128 stands for zero in the data rows.
Some points, each followed by its number:
[130 131 188 124 134 137 133 189 128 141 130 236 132 130 160 131 132 136
 131 127 140 136 134 118 133 140 143 185 139 193 124 155 235 135 143 132
 130 140 134 186 143 131 134 157 233 132 136 133 134 148 132 132 142 134
 145 129 158 140 137 140 173 140 143 139] 0
[130 130 236 131 127 138 128 231 128 137 128 186 129 133 147 131 131 138
 132 133 133 142 138 124 129 140 144 237 143 222 123 152 188 130 129 136
 127 139 132 235 135 131 131 179 187 128 142 133 128 144 134 132 124 135
 146 129 153 131 131 141 158 137 156 135] 1
[134 128 177 125 131 153 126 182 130 138 126 154 122 136 134 135 123 119
 130 141 137 141 129 139 127 130 132 177 131 179 135 133 155 135 133 128
 131 132 131 176 126 136 127 236 154 120 140 136 130 139 132 126 124 140
 135 124 134 127 136 139 140 138 178 138] 2
[135 133 149 131 117 176 133 152 125 148 125 139 120 133 118 130 124 127
 126 147 120 135 124 137 124 121 124 149 128 144 140 122 138 137 127 128
 143 123 126 147 152 131 127 177 137 119 136 139 133 130 105 128 132 131
 123 118 121 126 140 131 122 147 236 149] 3
[133 138 134 132 119 243 156 132 124 175 127 131 119 131 120 125 132 135
 130 144 118 127 118 129 126 118 116 131 119 136 140 117 132 132 119 124
 148 117 127 131 131 127 132 147 133 119 125 137 139 127 125 122 134 120
 115 114 119 127 139 126 119 172 172 174] 4
[140 145 128 121 125 169 148 128 129 244 138 131 117 131 112 117 123 138
 134 122 115 119 114 125 120 119 113 128 101 115 142 112 130 144 121 126
 138 113 135 127 109 118 140 132 131 119 119 141 145 117 124 122 142 126
 112 117 111 124 135 117 114 244 139 247] 5
[155 140 124 112 128 140 130 120 133 173 145 126 113 139 110 115 126 139
 144 121 107 114 113 144 116 115 108 123 105 113 158 107 125 179 118 130
 128 115 144 124 120 115 142 124 127 112 116 135 142 115 107 127 146 116
 107 113 112 118 130 111 110 175 130 175] 6
[180 138 118 126 104 126 140 120 133 142 133 118 111 151 103 114 113 124
 146 114 109 113 110 184 115 110 103 118 107 123 176 105 117 249 111 131
 122 114 146 119 127 115 137 121 118 108 112 159 139 106 107 129 153 111
 105 109 106 115 139 107 108 140 124 139] 7
[252 148 110 133 100 129 140 113 124 132 124 113 110 151 118 115 124 132
 141 114 118 109 111 255 112 110 105 115 102 107 252 105 113 181 112 125
 116 109 141 113 108 116 137 120 114 110 109 136 146  99 123 128 130 106
 104 103 103 115 153 104 101 132 127 138] 8
[173 176 114 122 107 133 165 108 119 134 119 113 110 143 103 113 115 111
 139 116 115 104 107 162 114 109 106 111 105 117 184 103 112 148  98 122
 122 109 138 111  97 113 143 118 113 112 104 173 174 109 113 125 137 114
 104 108 100 118 153 103 104 133 128 139] 9
[144 252 111 112 105 129 255 112 116 138 121 115 108 140 108 112 106 114
 150 113 114 105 110 150 109 115 102 113 106 123 144 102 114 136 113 119
 120 110 149 111 115 113 181 114 115 108 105 253 251  97 121 119 186 107
 103 108 101 121 143 107 104 138 121 144] 10
[132 178 114 111 104 121 181 105 119 130 124 114 106 147 101 110 100 117
 179 116 104 105 112 127 107 114 100 111 104 120 127 101 114 132 100 120
 117 109 178 110 110 112 255 111 115 108 105 170 177 109  99 111 255  95
 100 108 102 116 134 105 104 132 117 130] 11
[136 151 115 121 110 117 136 118 123 127 130 115 105 186  85 112 103 129
 251 118 116 110 111 146 108 114 102 113  98 113 140 105 115 145 111 125
 117 114 253 116  99 110 179 118 117 107 108 144 149  92 125 114 183 105
 102 108  96 114 145 104 107 128 116 133] 12
[150 141 118 129 116 123 145 122 127 126 126 116 108 249  96 115 102 113
 188 126 110 110 113 146 111 113 103 117 103 109 152 107 115 146 116 126
 119 113 187 118 119 115 152 121 116 105 109 150 142  98 120 124 150 118
 104 109 103 115 184 103 105 125 119 114] 13
[158 143 119 128 110 132 135 112 123 129 120 117 111 180  96 117 112 123
 151 124 112 110 113 154 116 111 105 116 113 112 154 108 116 138 113 120
 128 112 151 117 123 117 138 122 116 108 108 146 143 105 109 127 135 114
 107 106 111 119 255 106 110 129 129 136] 14
Which three points above are nearest to each new point, looking only along the 7 directions in which the numbered points spread most? Their numbers follow each, smallest number first.
[107 113 126 113 139 111  98 116 120 112 118 127 122 114 128 145 115 125
 117 118 170 117 125 112 119 179 120 128 109 134 110 127 126 110 250 118
 113 248 117 123 112 144 117 121 129 126 118 105 114 125 172 119 107 123
 123 136 126 141 114 121 131 111 115 112] 2 3 4
[108 108 110 110 185 106 121 113 108 105 108 115 145 106 117 128 122 110
 107 104 135 126 120 112 131 125 133 115 127 111 105 127 115 107 133 107
 102 134 108 115 126 129 110 110 116 143 127  96 108 143 130 109 105 127
 132 252 128 115 107 132 126 106 105 104] 3 4 6
[121 109 124 122 136 121 121 131 119 119 115 123 142 116 140 125 173 114
 113 130 106 165 127 127 169 117 132 124 133 115 114 139 122 126 123 116
 119 117 112 124 251 127 111 126 123 142 163 113 111 109 119 123 107 245
 139 129 138 118 119 130 135 118 127 121] 2 3 4
[110 108 122 119 147 108  99 112 109 106 107 114 132 108 139 133 123 104
 109 107 139 133 121 111 125 122 135 115 137 127 105 126 115 103 129 115
 108 131 107 118 122 129 109 115 113 132 133 103 109 140 125 113 114 128
 133 180 125 112 107 137 124 105 111 108] 3 4 6
[110 120 123 123 120 113 106 132 124 115 122 129 127 115 109 136 109 119
 120 115 149 116 125 122 121 247 119 124 122 121 107 126 127 115 183 119
 121 182 118 125 117 137 121 120 129 129 115 109 119 123 143 124 121 109
 120 128 122 170 120 120 134 115 117 114] 3 4 6
[114 111 111 121 128 112 118 107 117 109 114 116 120 113 134 183 115 103
 114 116 252 117 121 119 117 147 118 117 119 112 113 118 116 111 178 116
 112 174 113 117 119 181 114 120 116 117 118 107 112 117 246 119 111 116
 119 132 123 128 114 115 123 109 114 113] 3 4 6
[113 110 115 111 142 117 119 118 115 113 110 117 172 110 138 123 245 124
 110 115 123 129 120 118 252 115 130 115 131 108 117 139 116 110 105 118
 119 116 109 114 164 125 109 112 116 176 129 104 110 120 116 115 112 163
 138 130 137 118 111 118 131 115 115 115] 3 4 6
[113 112 105 114 115 115 114 112 112 110 110 112 123 112 134 254 123  99
 111 111 175 115 114 100 122 135 117 109 122 108 113 116 113 112 141 110
 114 141 110 113 111 250 111 118 110 122 117 124 109 117 178 115 100 118
 118 124 123 125 116 114 118 110 114 113] 3 4 6
[116 114 132 112 139 116 107 129 112 115 111 131 135 110 151 123 137 115
 111 121 122 138 134 124 129 119 191 134 153 131 110 148 132 120 122 114
 118 122 111 130 114 122 113 127 132 132 138 129 114 178 117 114 114 136
 156 135 148 118 112 179 136 115 125 110] 2 3 4
[108 109 114 108 140 112 112 111 108 106 106 111 130 107 131 135 119 106
 108 114 127 133 123 105 124 120 132 112 131 106 107 121 111 107 126 108
 109 122 108 112 116 133 109 115 110 132 133 109 108 139 140 109 113 134
 125 147 115 110 102 139 117 106 116 102] 3 4 6
